In the rows, 128 means zero.
A single turn carries every row of the set below to another of its rows. Some are shown first; where does it send the rows asked next?
k159: [136 127 125 153 126 118 115 136 128 162 112 125 108 152 184 137 148 137
 127  99 118 115 117 100 129]
k582: [128 107 149 133 106 145 139 165 106 121 129 140 110 118 153 125 149  90
 118 155 114 131 117 136 127]
k623: [116 103 112 159 151  94 125 128 109 132 144 137 136 129 140 114  92 128
 112 129 147 131 162 122 145]
k372: [120 101 120 156 148  99 127 137 109 157 151 133 140 134 132 107 108 129
  96 124 163 126 156 137 133]
k494: [108 102 121 156 145 101 130 130 109 137 157 134 139 120 132 119  90 122
 104 129 141 141 158 128 140]
k873: [106  89 148 136 107 115 132 121 108 137 140 143  99 151 178 134 126 103
 133  96 136 124 141 110 132]
k223: [125  92 120 164 147  99 128 132 100 143 151 138 137 124 137 124  99 138
  99 118 150 132 150 123 138]
k983: [131 116 134 126 109 150 139 176 107 126 135 139 108 130 148 110 158 102
 114 152 113 136 127 135 140]
k46: [145 129 145 108 118 142 148 129 124 122 128 131 125 155 122 121 158 121
  97 111 109 143 124 147 138]
k722: [131 109 152 130 115 141 133 172 120 122 140 138 111 129 162 125 158  95
 123 145 101 129 120 135 116]
k758: [131 106  97 166 151 106 128 135 127 152 133  92 133 159 144 112 122 127
 109 127 126 100 128 133 105]
k932: [131 145 123 130 120 139 132 131 138 127 148 143  96 118 122 102 154 110
 132 122  97 133 137 124 121]
k385: [137 132 141 106 117 132 151 140 130 113 134 124 136 146 127 151 153 119
  89 105 121 149 123 130 133]
k459: [140 132 127 149 124 119 123 142 136 171 116 124 115 164 178 139 146 129
 136 102 109 121 128 105 135]
k996: [138 147 146 131 127 131 123 134 145 137 143 152 108 106 128 116 155 117
 132 112 105 139 129 124 114]
k420: [151 105 117 124 145 122 113 106 116 141 114 130 117 103 166  96 139  86
 127 140 117 133 148 105 116]
k723: [129 111  85 156 152 107 131 143 128 151 120  91 135 140 152 126 113 129
 108 138 122 123 112 141 116]
k22: [123 120 105 141 109 146 105 140 129 134 140 130 131 131 170 142 127 146
 108 110 155 145 130 136 120]
k717: [133 152 133 136 130 126 134 123 144 131 139 157 101 113 132 117 154 104
 137 124  98 130 127 118 120]
k896: [125  99  92 165 150 102 129 139 115 148 110  95 131 143 148 121 109 137
 117 135 128 112 118 139 124]
k524: [136  99  87 163 155  97 135 131 123 151 128 102 125 148 158 124 117 134
 113 126 121 113 112 138 108]
k793: [125 100 102 144 143  93 147 148 116 152 135 105 113 151 137 121 124  87
 112 105 151 103 159 102 133]
k792: [120 119 112 144 111 137 103 123 120 122 140 138 127 132 175 139 126 145
 105 104 161 139 125 124 118]
k246: [129 150 133 128 124 116 133 131 149 151 147 148 103 107 128 117 147 118
 138 120 102 145 130 124 115]
k696: [143  95 105 142 141  86 147 131 121 145 113  99 110 148 145 122 107  95
 113 105 137 115 160 108 141]
k209: [143 107 116 138 140  87 153 139 124 156 118 101 116 153 140 126 109  82
 117 110 130 125 156  96 143]
k963: [144  98 104 148 138  89 148 137 114 145 126 111 111 151 145 124 113  86
 121 109 149 119 149  90 134]
k481: [121 106 111 103 162 120 132  96 107 141 100 122 126 109 138 129 151 119
 110 107 118 131 117 131 128]
k216: [123  97 129 130 152 139 128 136  89 115 120 114 162 126 141 140 146 106
 104 140 116 125 147 104 147]
k115: [ 98  92 144 135 100 126 134 125 110 137 151 140 107 151 162 138 118 101
 141  99 131 130 149 117 133]
k585: [124  95 134 130 154 137 121 127  82 112 117 127 153 125 156 128 143 106
 101 144 114 124 137 101 143]
k636: [151 105 119 130 139 122 117 112 122 144 123 122 130 113 161  95 135  79
 136 152 117 132 155 110 112]
k946: [120 109 108 104 162 115 136 102 118 157 107 121 133 108 132 129 152 120
 119 109 117 135 129 143 131]
k628: [131 106 147 134 100 136 137 172 117 126 142 127 117 132 161 123 143  94
 122 160 104 140 124 128 116]
k299: [152 131 144 110 121 140 147 126 131 113 123 133 127 139 135 142 156 116
  84 108 118 142 120 141 132]
k444: [141 128 148 102 121 137 146 141 128 111 130 135 129 146 132 141 160 107
 102 103 128 147 119 134 125]

k216 turns into k22
k585 turns into k792
k932 turns into k793
Where do these go?
k209 turns into k628
k896 turns into k996
k717 turns into k963

A single turn carries every row of the set below to another of its rows. Some are shown first; where does it send the rows asked next?
k532: [118 153 162 134 100 139 153 158  93 137 114 136 118 115 132 122 116 145
 115 130 137 116 119 112 139 132 135 151 115 115 123]
k853: [ 98 115 106 117 122 135 105 125 138 126 125 157 138 125 140 115 131 157
 133 138  86 127 134 118 120 151 114 126 113 151 144]
k784: [131 142  89 135 146 109 144 151 140 155 131 106 125 114 129 154 139  91
 113 156 141 143 106 122 136 124 117 132 129 117 144]
k929: [112 103 116 146 133 127 136 132 104 127 130 133 114 135 138 127 140 174
 142 174 137 109 131 154  99 105 139 146 132 125 129]
k619: [118 151 113 136 145 151 129 116  92 143 175 150 135 126 128 135 117 137
 124 122 146 136 136 115 129 125 133 114 134 154 135]
k518: [134 140 122 111 142 138 148 169 141 153 117  97 135 141 131 153 144 127
 103 127 143 157 134 145 144 114 126 121 146 114 132]
k262: [127 154 149 135 120 136 176 152 106 145 139 139 112 116 148 119 133 140
 114 154 122 111 109 115 150 136 135 150 123 109 150]
k340: [ 91 113  90 107 134 123 124 130 136 141 136 137 131 125 144 132 130 162
 144 136  82 140 103 115 130 134 119 137 104 141 142]
k315: [142 135 104 127 120 124 144  98 106 130 111 151 162 105 144 114 134 154
 146 159 140 118 121 138 124 138 145 144 117 144 141]
k132: [120 144 117 133 123 136 127 146 143 138 128 132 128 120 115 141 110  96
 105 109 151 126 161 148 128 140 130 114 141 122 120]
k945: [127 139 105 145 127 132 136 136 111 142 152 112 141 142 144 116 110 133
 143 132 158 162 119 114 135 124 104 158 132 155 156]
k838: [128 147 121 135 130 148 138 155 149 138 117 123 135 135 117 138 119 105
 109 114 142 125 165 139 145 143 119 112 144 123 121]
k130: [128 124 112 107 137 105 155 103 137 108 152 110 122 103 110 166 139 126
 147 136 118 120 122 136 131 131 105 116 124 101 128]
k712: [146 120 141 101  95 107 100 125 159 120 130 111 123 119 134 137 122 125
 132 147 124 115 130 133 119 121 104 137 148 124 124]
k989: [100 128 127 111 132 138 115 113 144 117 108 139 125 138 141 123 127 173
 131 133 106 143 142 145 124 144 122 131 123 157 147]
k64: [137 114 106 120 121 116 121 127  93 141 114 140 164 115 150  98 141 163
 124 118 128 132 103 134 124 128 149 143 108 122 125]
k285: [136  98 119 119 131  98 125 143 140 109 150 108 135 128 124 116 143 125
 128 119 101 121 118 136 132 142  91 124 133  86 145]
k814: [146 123 155 104 139 108 108 122 153 113 134 119 116 120 115 159 123 140
 121 135 117 124 101 143 126 124 141 108 133 117 121]
k533: [145 110 155 101 152 108 110 124 131 107 126 113 129 116 101 154 128 141
 121 141 123 134 112 150 121 123 131 112 129 107 126]
k474: [117 158 151 139 112 130 149 158  92 146 124 133 108 121 144 111 126 140
 115 144 126 100 114 112 145 134 122 150 123 110 137]
k344: [109 105 102 170 145 126 142 125 112 119 132 127 104 126 124 122 121 161
 141 134 131 112 116 144 110 118 148 143 107 118 109]
k44: [114 128 109 134 120 114 118 183 122 151 133 135 144 138 108 143 125  96
 125 148 136 114 125 132 123 139 116 105 140 110 150]
k234: [133  92 107 168 142 137 138 127 131 121 137 134 117 122 148 102 135 154
 119 155 127 119 131 143 110 121 142 159 121 125 122]
k342: [ 96 128 112 103 147 126 133 116 142 133 118 119 115 135 144 137 127 177
 143 128 101 155 113 141 133 129 127 139 112 149 144]
k642: [117 138  91 117 121 112 142 106  97 151 125 126 137 121 156 101 124 161
 152 110 131 108 121 149 136 126 134 148 124 123 122]
k753: [130 134 116 136 141 112 145 117 103 132 118 142 146 139 138 100 131 169
 152 133 130 109 106 163 137 147 149 127 127 124 158]
k84: [142 112 123 128 109  98 118 138 156 104 144 110 122 129 135 122 148 125
 125 116 105 119 109 123 132 144  95 121 131  97 137]
k91: [142 112 133  99 117 110  99 118 142 120 131 108 129 107 126 127 121 116
 126 146 124 115 148 139 120 118  94 147 144 117 118]
k659: [110  86  98 145 109 135 158 142 111 121 146 135 128 128 140 124 140 168
 141 139 130 119 135 140 100 112 137 147 120 112 118]
k307: [128 147 159 129 107 144 179 152 110 135 127 138 121 108 139 131 122 146
 114 138 134 127 113 114 145 135 148 152 115 115 135]
k171: [126 135 116 106 118 103 146 109 144 108 154 116 114 112 122 170 153 134
 139 127 113 114 114 123 130 128 112 102 132 103 127]
k368: [126 124 126 127 139 137 113 152  99 157 169 138 150 144 128 122  97 139
 137 138 144 145 107 123 126 120 137 133 139 151 153]
k394: [133 144  93 128 150 125 139 162 138 164 124 109 136 122 122 159 132  99
 116 154 131 137 111 111 149 120 118 125 126 119 128]
k23: [122 133 109 133 126 132 129 182 128 149 125 135 153 137 105 149 133 102
 124 145 128 112 133 117 137 142 113  98 137 114 138]
k629: [120 143 114 148 136 139 139 134  90 124 156 126 142 148 136 121 146 151
 121 109 153 164 124 118 129 134 112 119 132 139 158]
k509: [129 135 122 112 136 130 149 161 136 142 129 107 132 131 131 156 152 122
  92 120 153 164 132 154 128 117 134 116 142 109 142]

k784 turns into k44
k262 turns into k474
k91 turns into k533
Where do these go?
k619 turns into k629
k315 turns into k753
k342 turns into k340
k344 turns into k659
k814 turns into k171
k394 turns into k23

